One vector is turned by the same rotation once a step. Each row is the vector after some number of steps, and that number follows the row.
The counts run from 0 to 125.
[137 101 109 146  78 140 137 110 102 165 101  98 148  94 123 118 143 120
 114 118  99  98 127  51  87 165 118 169 165 100 144  98 120 164 141 135
 129 127 140 151 101 146 111 101 112 142 155 143  97 150] : 82
[ 92 144 116 122 151 124 138 113 137 102 157 103 123 120  68  82  56 135
 110 147 125 125  81 141 125 101 179  86 143 119 142 170 114 120 128 172
 156 127 112 145 136 120 131 108 121 106 113 116  85 115] : 50
[ 63 150 132 119 139 150 188 107 156 135 159 119 104 102  91  92  66 141
 134 141 110 149 122 119 159 136 124 124 141 106 144 161 144  84 140 180
 137 135 134 152 120 135 123 100 157  81 113 127 110 107] : 55
[133 121 110 152  82 144  83 133 108 173 102  93 155 114 104 114 137 121
 117 112 141  90  97  77  73 141 142 138 140 110 157  95 119 176 126 157
 145  96 116 137 129 148 109  97 117 152 164 136  74 131] : 86
[ 89 183 103 121 108 159 126 165 134 181 108 130 130 151 138 100  98 127
  88 162 150 115  97 150 101  94 147 113 128 103 147 104 123 162 131 160
 117  99 129 152 156 171 105  75 121 122 140 107 128 153] : 93
[103 124 120 110 113 175 159 137  92 158 154 126 117 108 107 123 144 154
 107 161 160 136 121  84 127 122 182 138 115 141 162 146 104 133 120 160
 135 120 102 178  79 158 104 134 176 101 163 104  96 151] : 34
[112 130 121 149 163 119 194 135  76 172  88 131 123 149  99  72 114 139
 122 139 122 166 135 161 136  78 126 116 120 108 106 150 100  99 127 139
 159 147 127 172 106 153  93 151 133 126 142 136 159 138] : 116
[153 150 108 109 111 160 137 150  92 180  94 110 116 150 111  76 170  83
  78  93 110 125  79 129 132 117  93 160 136 157  94 119  89 131 120 117
 118 127 150 172 127 156 113 127 122 143 137 115 137 118] : 22
[118 156 108 141  93 151  76 157 122 184 110 108 149 137 118 100 125 126
 114 131 155  98  96 115  78 121 152 112 122 114 160  97 118 179 131 175
 137  79 111 139 154 156 107  82 125 143 156 122  92 126] : 89
[140 154 120 126  92 187 141 150 120 193  91 130  94 142 107  87 173  92
  83 110 118 146 108 127 152 130  86 139 132 132 123 120 141 122 108 146
 120  94 158 164 114 164 129 139 162 136 151 130 124 103] : 18
[154 154  92 126 125 124 142 118 110 169 137 119 132 139 121  61 127 102
 128 120  96 161 151 140 130 125 131  80 165 127 157 155  79 144 186 184
 123  93 137 140 146 140 119 109 134 146 139 132  94  88] : 71
[141 110  88 110 134 145 139 121  73 167 154 104 137 115 110 110 132 124
 104 133 131 121  78 115 108  85 185 136 144 149 147 174  73 162 129 116
 107 142 122 160  96 140 102 143 140 135 164  93  98 145] : 29
[ 90 147 121 135 158 140 158 150 104 201 117 144 146 160  96  68 117 151
 157 122 153 147 107 171 140  88 123 123 107 131 117 146 111  91 108 155
 160 131 116 153 131 149  79 137 142 131 163 116 141  96] : 112
[ 86 146 123 136 151 142 150 154 112 203 121 139 150 152  91  71 117 146
 163 121 161 142 101 164 142  99 126 129 111 137 125 146 111  93 103 155
 160 122 115 147 132 150  79 139 137 135 167 112 134  85] : 111
[115 116 137 142 132 124 170 104 118 150 119  96 115 106  88  80  96 122
 148  90  71 142 125 126 146 148  55 167 123 100 117 114 155  87 129 154
 163 144 137 148 102 134 114 110 118 121 131 169 104  92] : 61
[ 67 151 125 121 145 141 174 109 153 121 165 117 110 111  80  85  59 143
 125 148 118 141 108 130 147 117 156 103 144 114 148 176 130 100 141 183
 141 127 125 147 130 129 128 101 153  86 113 118  93 104] : 53
[ 93 133 143 110 100 170 157 154  98 142 122 122 107 127 101 115 142 150
 105 150 155 127 118  76 127 138 133 158  83 137 126 101 113 109 106 169
 171 135  90 194  89 162 104 109 143  92 141 120 118 158] : 38
[ 75 175 101 113 100 154 171 147 130 167 106 129 120 138 134 107  78 130
  66 173 127 119  92 149 118  85 138 142 142  96 134 108 136 149 118 130
 111 123 144 158 136 176 108  92 112 112 126 116 143 171] : 96
[127 103 119 155 150 106 202 115  72 132  74  98 113 120  74  90 121 119
  92 145 125 155 137 103 135 103 140 109 155 124 113 167  95 108 135 133
 158 144 137 165  94 138 123 165 126 138 124 142 149 133] : 120
[ 76 135 131 133 117 140 135 137 123 187 124 117 156 117  63  98 111 133
 144 117 176 115  64 127 156 119 135 163 138 148 141 144 134 100  81 136
 155 115 122 115 126 142  95 149 131 151 162 119 100  70] : 107
[133 104 102 141  77 142 154 107 101 163 104 103 142  94 127 115 140 121
 112 117  90 103 137  55  95 164 111 173 169 102 144 104 119 159 149 134
 124 132 148 158  97 146 106 102 112 138 153 141 105 156] : 81
[146 155  86 123 126 131 157 115 111 171 139 126 130 138 136  64 129 106
 125 130  92 160 158 135 131 129 130  79 166 127 158 155  77 142 192 179
 112  94 146 147 144 145 115 101 137 140 141 127 103  97] : 72
[107 127 141 116 117 130 137 151  96 116 108  97 119 143  87  92 111 137
  97 134 138 106  86 100 112 124 119 152  84 131  94  90 110 111  98 157
 190 153  89 190 109 145 111  98  92 107 122 124 120 152] : 42
[115 127 126 123 144 108 121 129 106  98 128  86 135 136  69  80  75 133
  98 132 127 106  60 134 103  98 154 112 119 126 105 130 113 126 108 155
 186 146  95 168 129 121 126  99  77 119 115 120  94 130] : 46
[153 122  90 106 131 143 135 130  68 175 136  97 140 131 112  93 145 102
  92 105 111 114  63 126 105  90 149 155 145 157 116 157  66 154 127 101
 109 150 135 165 116 142 100 134 114 145 152 100 118 138] : 26
[ 94 127 141 109  99 171 160 151  99 146 130 124 107 124 105 118 145 150
 106 154 157 131 122  73 131 135 141 151  87 138 133 109 114 113 111 171
 164 130  94 193  88 164 105 116 158  92 148 116 113 158] : 37
[ 84 180  97 118 104 159 139 159 132 181 105 133 126 147 140 100  89 130
  82 170 143 119  93 150 109  93 141 121 131  99 140 103 124 154 130 152
 118 105 131 155 154 173 103  80 118 112 134 110 136 161] : 94
[156 142 102 109 117 156 136 144  84 181 105 110 121 150 113  78 164  84
  82  96 109 122  71 128 127 111 105 164 134 156  97 126  80 137 121 108
 116 140 150 175 128 150 108 130 116 148 138 112 133 127] : 23
[ 99 123 140 139 134 130 183 105 125 150 124 101 113 103  92  82  94 126
 145 103  73 143 128 118 148 148  62 165 123 101 117 119 158  81 131 158
 157 147 139 153 100 135 113 105 127 108 129 165 109  96] : 60
[ 74 141 114 119  95 139 179 123 121 153  97 109 127 108  97 117  82 126
  70 158 129 108  71 118 144  95 138 177 169 108 132 124 157 133  93  99
 129 142 154 138 111 162 117 130 103 133 131 132 125 155] : 100
[130 101 122 154 145 107 194 110  75 126  77  91 117 114  67  95 125 112
  88 149 132 151 132  88 136 117 141 114 165 129 116 169  94 107 137 144
 156 139 133 159  95 131 130 167 125 136 125 138 143 126] : 121
[ 79 144 126 134 135 146 137 148 119 199 127 131 156 141  80  83 118 143
 160 118 172 125  78 145 149 106 128 145 120 141 133 147 125  96  93 146
 158 113 115 131 132 141  88 143 141 141 169 115 116  67] : 109
[115 124  84 164 149 143 148 118 139 178 107 103 125  94 100 105  56 104
 120  76  96 102  92 115  84 105 107 114 153 101 145 155 137 151 131 117
  99 141 149 123 125 132 128  89 121 125 156 101 155 101] : 7
[130 113  92 108 131 153 144 119  72 166 160 109 137 111 107 116 131 130
 103 139 137 127  87 109 108  90 192 133 140 150 154 171  79 157 128 125
 110 134 118 163  90 144 102 145 153 124 169  93  93 147] : 30
[131 100 123 155 140 116 183 109  88 125  91  89 120 110  55 103 133 109
  89 148 144 140 128  66 131 143 135 118 168 147 128 174  88 104 141 161
 158 128 128 156 103 118 138 158 131 139 128 122 136 105] : 123
[132 144 114 138  96 196 141 137 126 194  94 137  94 130  98  97 158  98
  90 115 119 151 117 129 142 125  95 121 132 116 146 136 163 127 103 154
 116  86 159 155 103 160 139 145 178 136 172 135 108 100] : 16
[130 108 101 137  85 147 168 103 106 166 106 108 139  95 137 111 138 119
 109 123  83 113 144  56 100 165 110 169 171 102 142 107 107 156 155 135
 116 134 153 163 101 150 106  96 113 134 150 141 118 157] : 80
[107 135 119 120 151 106 125 121 119  98 143  89 132 131  65  83  61 133
 102 140 127 118  66 141 109  93 172  96 132 124 124 157 110 130 117 165
 171 139 105 150 135 119 131 107  98 114 114 117  88 121] : 48
[ 75 129 128 130 107 137 144 124 121 167 115 101 150 107  61 106 106 127
 120 129 166 107  57 111 157 117 140 171 159 142 138 140 147 111  76 123
 149 117 132 114 115 145 113 155 120 155 155 126  98  86] : 105
[133 113 137 144 131 112 158 105 109 147 115  89 123 111  86  70 104 116
 150  85  72 138 120 127 141 141  61 159 127 103 113 112 155  92 130 155
 163 140 135 144  99 129 112 113 111 130 136 172  99  86] : 62
[ 94 129 135 114 103 176 163 147  98 151 138 128 109 118 106 120 148 155
 108 157 163 131 124  75 130 132 161 144  94 139 144 122 108 120 110 170
 154 126  96 187  83 166 107 120 171  92 157 112 106 153] : 36
[ 74 136 116 124  92 135 176 122 120 152 101 104 130 102  86 118  85 124
  73 153 132 108  66 114 149 100 139 181 174 115 135 126 157 130  85 101
 128 138 152 133 107 159 113 139 101 140 133 132 119 145] : 101
[ 71 140 137 130 132 150 199 108 148 142 144 114 101  99  92  89  76 138
 142 127  90 148 129 117 162 146  91 148 131 105 136 140 150  76 138 172
 144 141 134 155 109 137 116  98 150  86 118 142 116 100] : 57
[122 116  81 164 146 153 145 113 133 183 116 103 125  90  98 114  65 111
 120  90  94 119  99 126  87  96 111 110 145  94 159 167 160 153 124 122
 100 125 151 120 106 135 133 108 135 126 179 110 131 102] : 9
[148 113  87 107 137 144 139 122  70 168 147  98 142 120 109 102 136 115
 100 122 125 119  76 122 105  85 175 143 143 153 136 169  69 159 130 110
 109 143 127 161 101 142 101 141 127 139 159  96 105 141] : 28
[139 160  87 121 121 136 172 112 113 172 137 128 129 135 141  69 132 108
 122 136  91 160 164 122 125 135 128  84 169 123 157 150  73 141 194 178
 107 102 150 154 140 147 112  98 141 133 142 124 116 109] : 73
[131 118  91 158 122 173 143 118 129 191 111 123 110 103  94 116  99 112
 107 112 105 143 113 131 107 102 110 104 140  94 169 162 182 146 111 142
 105  98 155 128  91 142 142 134 167 130 190 126 112  97] : 12
[ 61 152 124 122 140 146 182 109 153 128 161 120 105 106  84  86  62 141
 131 145 113 148 117 129 154 127 139 113 140 108 149 167 140  89 140 179
 141 127 129 148 125 133 123 101 156  85 113 120 103 107] : 54
[129  98 120 153 142 126 176 111  98 127 100  85 131 110  54 102 135 108
  97 145 148 134 127  61 124 151 131 119 165 150 128 174  85 108 142 166
 157 127 127 153 110 113 139 154 127 135 129 117 134  99] : 124
[130 136 108 145 102 194 142 136 126 194 103 133 101 127  99 105 146 103
  92 117 118 154 117 130 135 121 104 113 133 111 154 139 174 131 102 151
 114  84 155 147  97 157 142 144 177 135 178 136 106  99] : 15
[128 118  82 158 132 169 145 113 130 190 116 116 115  95  94 118  90 113
 111 104 102 133 108 130  97 100 116 102 144  92 167 164 177 150 115 132
 103 107 156 126  95 137 139 127 154 129 189 124 115 102] : 11
[113 131 126 118 146 106 120 125 113  98 134  87 135 135  66  78  68 133
  94 137 126 110  62 139 106  94 165 103 125 127 112 144 110 126 113 160
 178 143  99 156 130 121 128 105  85 117 116 118  89 126] : 47
[125 127  91 131  93 149 189 110 108 169 119 124 130 105 148 100 136 119
 109 127  78 129 163  70 114 160 109 153 173 104 145 120  97 150 172 145
 103 137 159 165 108 150 107  94 121 125 141 132 130 155] : 78
[ 99 139 121 119 152 116 133 114 130 102 149  95 128 127  67  80  56 138
 107 148 129 121  75 140 118  95 177  89 140 122 133 166 109 125 123 167
 163 137 103 146 133 121 131 106 109 109 116 115  81 118] : 49
[124 144 110 147  88 150  74 151 117 179 109 103 153 130 115 107 129 121
 117 123 155  95  94 103  77 131 148 123 134 114 161  96 119 178 128 169
 141  83 108 136 145 151 107  88 124 147 160 126  82 123] : 88
[ 97 151 113 167 125 140 146 131 152 156  79 113 118 119  99  72  77  99
 121  64 109  83 106 106 111 135 110 110 160 111 115 127 103 134 133 136
 125 144 152 131 151 147 128  78 105 112 112 100 162 108] : 3
[ 80 149 121 118 149 130 151 110 141 110 160 105 120 116  71  84  53 141
 116 151 125 132  93 140 136 105 174  90 147 114 143 177 125 115 134 177
 152 127 117 142 137 124 131 108 131  96 115 115  89 109] : 51
[133 152 115 132  93 194 143 145 122 191  91 134  95 139 101  93 169  92
  85 111 119 149 113 128 147 129  87 130 133 127 134 126 153 124 105 150
 121  88 158 158 106 162 137 144 174 136 162 132 117 103] : 17
[160 150  93 131 133 114 136 111 103 166 134 113 133 140 112  59 128 100
 131 115  93 155 144 144 129 123 127  75 163 129 156 151  86 142 182 180
 132  89 138 133 143 136 118 113 133 152 144 142  84  79] : 70
[ 76 128 126 126  94 132 158 118 120 156 108 102 140  96  65 118  95 122
  96 139 150 100  59 103 155 113 142 178 174 128 134 135 155 118  80 102
 141 130 141 118 108 151 115 149 110 144 143 130 105 112] : 103
[166 134 102 141 134 100 124 108  97 160 125  96 135 138  97  52 123 102
 137 100  92 154 127 151 126 123 115  90 155 123 144 143  99 135 166 173
 146  96 131 130 134 128 121 118 118 162 144 153  74  71] : 68
[125 133  91 126  98 152 193 113 111 170 122 126 126 110 152  97 135 118
 112 136  77 135 164  80 117 155 110 140 171 108 150 126  88 144 183 153
 101 127 159 167 115 154 107  89 127 121 140 128 134 152] : 77
[105 144 103 166 133 140 142 127 146 160  89 105 121 109 101  81  68 100
 124  63 104  83  97 108 100 127 106 113 161 112 121 135 109 136 134 128
 120 149 154 127 153 141 130  79 107 114 121  99 163 104] : 4
[156 135  99 107 124 147 135 140  78 178 111 104 131 146 114  80 157  91
  83  96 108 114  67 128 121 103 115 160 139 160  97 135  73 139 126 106
 112 147 144 170 124 145 104 132 111 146 137 104 132 126] : 24
[ 76 132 139 132 135 146 192 105 143 147 137 112 102 102  95  89  81 135
 144 118  82 148 134 116 160 150  78 158 126 105 128 130 155  76 134 172
 145 143 141 156 108 139 116 102 143  93 120 149 115  99] : 58
[ 95 145 122 137 159 137 168 150  96 197 110 146 141 158 103  69 113 147
 152 128 143 156 115 171 139  84 121 123 107 121 113 151 108  95 117 152
 163 134 117 162 124 155  80 136 137 129 162 125 150 105] : 113
[ 99 155 122 168 107 145 141 134 158 148  74 128 112 123  97  61  96 102
 114  70 117  83 123 100 126 148 119  98 170 116 112 114 104 122 128 157
 145 133 148 135 155 153 132  84 110 114 104 107 157 116] : 1
[ 75 155 119 117 146 136 161 109 150 114 164 112 113 115  76  84  58 142
 123 150 124 138 102 136 140 112 169  98 145 114 147 178 126 107 135 180
 144 126 119 144 131 126 132 105 142  93 111 115  90 109] : 52
[145 156 120 115  97 176 142 153 104 190  86 124 108 152 109  78 175  85
  81  97 113 130  92 128 144 127  84 152 131 147 107 118 112 121 114 133
 120 110 159 172 127 164 120 131 144 141 140 122 134 113] : 20
